In the rows, 100 means zero.
A single turn carries every row of the set below to another of its rows. Some are shown first; where does it send the rows asked next?
bopiv: 50	114	103	106	118	108	93	131	134	70	80	110	98	92	83	140	130	101
duva: 61	130	84	104	127	131	96	110	131	68	71	119	109	111	92	120	130	95
Boso: 122	73	106	108	111	120	92	98	141	109	127	91	110	108	74	106	119	96
Tes: 104	84	128	113	89	101	100	137	119	86	96	120	91	84	74	112	113	105
pofug: 105	93	88	111	124	124	89	117	144	137	86	100	124	108	91	84	122	113
fes: 52	134	95	92	103	108	108	95	135	81	107	106	101	99	94	137	117	99
Mib: 104	89	119	111	101	113	86	142	112	72	98	112	113	104	76	77	115	106
fide: 49	124	97	86	98	102	99	109	128	69	111	98	110	96	92	131	115	106
diteg: 105	110	98	106	122	121	101	116	101	117	64	138	105	100	98	100	123	72
fut: 120	71	98	88	115	112	72	106	118	110	126	90	128	102	83	99	114	82
Bib: 98	80	98	102	114	103	83	129	140	149	89	99	118	83	87	108	118	113
budad: 68	111	97	100	100	121	91	111	131	40	84	113	112	101	81	125	117	113
fefov: 104	99	117	119	106	108	114	119	119	115	75	136	83	85	85	123	119	86
dugok: 110	73	91	85	103	110	71	122	121	125	93	96	137	87	92	95	107	115
dulo: 112	75	104	101	124	105	84	110	131	134	121	92	107	93	82	121	123	77
fof: 54	137	82	81	110	117	96	97	118	69	104	105	123	110	100	118	116	96
Pasa: 121	83	85	92	98	121	91	95	131	133	81	113	124	89	97	108	104	112
Suzot: 126	79	93	95	117	122	91	84	126	125	110	104	115	102	88	116	115	75
nutur: 117	79	98	112	96	122	95	103	152	119	96	100	116	100	81	98	108	129
tuz: 109	104	100	104	117	127	88	125	97	86	79	126	122	111	91	71	118	87
kodo: 50	138	84	84	115	110	101	101	122	89	99	107	113	100	101	132	120	90
gaf: 49	132	92	90	108	110	95	110	127	65	113	94	120	109	91	114	121	105
Nuro: 56	115	89	85	118	115	74	130	112	57	78	110	125	97	91	117	123	95
mazi: 114	86	94	107	134	125	85	101	131	124	117	94	120	113	83	93	126	77
tuzur: 66	115	88	87	106	115	95	106	122	68	70	126	108	86	95	149	117	92

diteg moves to -> Mib
nutur moves to -> Pasa
And these:
Boso moves to -> Suzot
bopiv moves to -> duva
fide moves to -> kodo

A single turn carries every row of the set below to another of its rows. Some are shown first; where does it send the rows asked next?
foluv: 118	114	83	71	142	127	99	71	119	98	75	101	114	95	109	117	81	79	105	90	90	130	107	90	137	75	104	91	60	117
Kemas: 115	114	100	85	120	133	100	82	127	100	72	88	100	71	115	108	67	86	85	91	100	144	110	75	133	77	117	89	66	130
kalel: 69	132	111	119	105	92	118	65	103	129	98	102	101	66	127	97	98	77	89	121	95	119	90	39	95	91	120	94	80	109
sope: 95	90	128	104	104	117	103	106	98	125	66	114	104	127	85	98	105	84	109	89	96	116	131	77	94	121	144	118	78	87
sim: 93	80	129	119	105	118	105	103	92	126	57	108	95	111	88	104	111	75	107	90	95	114	127	70	97	110	148	125	78	94
Mimuf: 63	134	105	126	100	89	134	64	98	127	89	109	101	74	122	111	105	60	98	129	92	123	92	62	104	72	108	102	66	98
pekiz: 63	118	126	75	140	127	111	80	132	100	81	113	99	108	113	116	88	92	121	63	95	109	107	81	134	68	81	116	55	115
Kipin: 55	153	122	95	117	97	151	74	128	121	65	88	115	86	120	89	98	65	108	88	98	116	105	58	101	83	86	99	73	93
Beviz: 66	131	91	108	101	101	96	85	116	135	109	120	84	92	124	99	111	103	96	114	93	127	86	117	126	62	115	109	88	92
lipo: 62	132	111	119	86	91	118	93	112	126	98	127	97	99	110	109	84	94	105	128	113	135	87	111	119	64	115	111	78	91
deges: 104	134	104	91	91	97	116	94	135	107	77	104	121	92	118	90	74	80	89	105	115	153	105	124	129	77	118	100	77	96
nobas: 63	132	105	73	148	128	111	78	123	110	70	104	105	102	97	115	86	86	125	66	89	101	96	69	128	66	85	107	69	112
maf: 101	94	116	92	100	122	99	98	103	114	74	110	113	120	77	99	111	74	101	87	89	117	136	69	94	125	141	112	76	88
rovi: 66	130	107	80	147	131	115	80	119	131	69	99	83	102	129	103	96	100	113	73	77	112	102	83	126	62	80	101	61	107
dinu: 55	144	107	85	130	98	127	71	123	139	76	89	101	94	138	79	114	85	97	79	81	107	92	72	100	81	87	101	72	88
zir: 55	145	132	90	123	101	131	82	129	126	71	88	107	86	121	80	83	91	103	77	103	110	95	43	94	95	98	98	83	106
Fedan: 79	116	103	122	112	84	106	88	108	130	98	123	94	100	118	106	96	102	118	126	117	124	81	114	123	74	127	110	98	94
kop: 116	98	100	81	129	124	100	69	125	89	88	106	106	90	126	120	91	76	97	92	96	138	114	97	141	74	104	100	48	120
dalop: 75	94	122	103	98	128	102	105	113	112	65	98	99	108	63	107	119	72	105	74	97	111	129	66	99	103	140	128	84	90
Mogim: 86	94	120	109	94	130	104	110	112	104	72	95	106	109	66	108	112	72	102	72	92	107	132	61	107	106	134	123	88	93
nimen: 65	116	117	125	115	87	120	55	105	118	101	112	101	70	139	108	127	61	104	112	93	109	96	59	111	81	111	116	73	106
Lur: 53	142	111	93	133	90	129	71	126	121	68	86	116	82	113	88	111	66	111	73	97	96	85	57	103	80	97	113	89	96
dib: 107	109	108	90	105	87	110	84	143	98	96	102	114	99	129	91	100	90	94	103	124	145	105	126	124	92	115	104	79	92
ven: 65	134	90	108	111	93	110	61	103	139	101	106	95	76	138	93	124	75	87	113	76	115	85	77	106	74	107	102	74	93
gekaz: 68	127	126	86	137	139	111	89	120	116	68	103	86	92	110	113	63	104	114	74	95	116	104	55	125	70	95	100	66	129
puv: 88	94	113	96	99	134	95	98	105	110	77	108	104	113	63	112	116	71	103	84	87	113	135	62	100	110	138	118	76	93
nes: 111	127	100	88	118	133	114	78	117	101	68	108	110	83	118	116	70	69	101	96	88	144	120	92	145	66	103	94	56	123
rogen: 97	82	128	116	99	113	109	109	95	119	69	106	106	126	88	101	100	83	103	88	95	111	124	69	94	119	139	116	77	87
dun: 69	123	100	129	119	80	119	64	98	131	86	105	102	68	126	103	118	65	107	118	97	108	79	66	109	75	122	111	91	100
sobir: 92	79	129	127	102	117	113	109	96	118	61	97	98	114	87	106	107	77	105	85	96	110	125	63	98	110	140	121	81	92
dit: 103	89	120	104	94	118	101	106	98	110	79	110	115	125	80	102	101	78	97	87	88	112	128	68	96	121	138	113	75	88
nedi: 87	86	126	114	100	118	107	103	106	119	54	92	99	101	79	101	119	66	100	79	99	114	127	66	96	107	146	128	84	92
vita: 98	126	106	89	95	104	102	100	144	107	90	94	106	88	108	88	72	106	85	103	126	149	97	107	119	86	125	94	92	103
gapuz: 65	126	110	118	91	101	100	91	112	125	114	123	85	88	108	108	83	111	100	130	114	130	86	84	113	77	126	101	91	105
Vede: 98	128	89	86	109	108	101	91	140	119	85	93	98	89	130	84	102	98	87	93	101	143	101	131	133	69	112	100	89	94
Tevus: 108	118	88	83	135	133	104	76	123	117	70	89	90	82	136	102	98	86	93	85	80	136	112	101	141	64	99	94	64	114
mari: 117	118	91	84	119	93	106	88	131	108	82	102	118	104	118	92	83	96	103	106	118	141	98	126	127	90	121	94	87	94
Tarin: 56	133	130	87	128	92	132	68	136	109	77	91	118	86	130	86	114	66	106	64	99	103	101	62	107	88	89	116	73	99
fet: 95	93	115	102	93	130	97	106	106	104	82	107	113	118	68	108	105	74	99	80	86	110	131	63	104	113	135	117	80	93
vozuz: 62	145	123	86	131	134	131	87	124	114	65	110	100	103	107	113	74	87	127	78	91	118	116	75	132	64	81	103	64	113
fepo: 63	112	120	121	103	85	110	84	117	119	114	128	90	101	125	109	110	100	116	120	118	122	92	109	122	76	115	119	87	94
besur: 89	86	126	123	99	123	112	108	108	111	62	88	101	105	77	106	114	70	103	75	96	109	129	59	102	106	137	124	88	93

zir moves to -> kalel
dib moves to -> kop
And these:
vozuz moves to -> Kipin
nobas moves to -> Lur
dalop moves to -> nedi
Beviz moves to -> Vede
dit moves to -> fet

A single turn carries every row of the set below to another of its rows. Some are shown first; where does it send the rows asked next?
mer: 116	109	64	58	102	108	66	94	92	82	103	84	90	92	129
Nukon: 103	142	123	125	110	115	63	69	106	77	81	68	91	115	88
kefek: 99	110	90	70	78	105	47	109	109	110	111	83	114	78	95
bona: 101	99	89	67	117	100	68	117	118	104	84	107	84	79	113
retor: 100	121	79	67	100	99	49	85	86	120	118	88	103	80	115
rugep: 105	142	116	124	112	114	61	72	104	77	78	67	98	117	81
gonof: 98	111	69	84	113	103	61	119	108	110	111	103	89	79	109
pokag: 109	99	80	68	124	92	67	98	113	89	86	115	112	78	107
Puz: 106	140	116	124	117	112	64	70	105	74	75	71	97	117	84
Tofe: 101	144	126	122	114	108	63	76	110	75	69	75	96	113	88
lal: 105	140	120	125	117	113	66	67	106	74	77	73	91	115	90
zutu: 105	142	114	125	115	114	62	71	104	76	78	69	98	117	83
Tebe: 105	139	120	121	114	114	63	72	107	75	72	68	97	117	83
Fomu: 104	118	72	69	119	92	55	81	87	112	111	102	103	81	119
vig: 103	99	105	56	83	103	54	106	118	103	88	88	110	78	99
gitaz: 99	147	122	127	108	110	59	77	107	79	79	71	97	113	86
vak: 95	106	93	70	91	108	56	123	115	116	100	89	86	79	106
zalag: 106	104	99	48	114	93	61	81	99	108	82	100	98	80	122
Kave: 104	141	119	121	112	115	62	72	105	76	75	67	97	117	82
mupu: 100	149	117	128	112	109	60	76	106	78	80	73	98	113	85
fadaf: 95	112	78	80	97	108	56	122	109	116	113	92	88	79	106
Dob: 116	106	70	53	102	108	68	93	94	80	95	85	88	92	130
kelu: 107	109	82	59	125	90	62	79	93	106	93	107	101	81	123
kad: 101	104	74	78	123	99	67	116	112	103	97	110	87	79	113
lil: 99	115	96	56	88	101	48	88	92	121	107	81	101	80	114
rifu: 100	145	126	122	109	110	61	77	109	78	73	71	97	112	87
lizap: 104	139	123	123	114	113	65	68	107	74	75	72	91	115	90
tifun: 104	142	117	127	115	113	64	68	104	75	81	72	91	115	90
gagam: 101	144	120	125	119	108	64	74	108	74	71	78	97	113	89
nabup: 105	140	118	121	117	113	64	71	106	73	72	71	97	117	84
pep: 115	105	77	49	95	109	66	94	97	82	92	81	87	92	129
gom: 103	142	119	127	112	114	63	69	105	77	83	70	91	115	88
Mam: 98	99	98	63	101	105	63	121	119	109	86	96	84	79	111
lozin: 113	110	72	55	88	112	61	96	93	87	106	75	90	92	125
Narig: 104	140	125	122	111	114	64	69	107	76	77	69	91	115	90
tose: 101	115	69	82	97	101	51	105	103	106	121	95	117	78	96
puf: 102	107	106	47	95	98	54	86	99	115	88	86	98	80	118
reg: 107	93	101	55	105	96	64	101	120	93	75	104	109	78	105
ratip: 101	147	116	129	118	107	62	75	106	75	77	77	98	112	87
lasub: 114	111	66	59	96	110	63	95	91	85	108	80	91	92	126
fadib: 114	107	77	50	88	111	63	96	96	85	98	75	88	93	126
lub: 106	110	64	82	119	94	61	99	105	95	109	111	115	78	102

reg moves to -> pokag
lasub moves to -> lozin
And these:
Kave moves to -> Tebe
bona moves to -> kad
Nukon moves to -> Narig
gagam moves to -> ratip
retor moves to -> lil

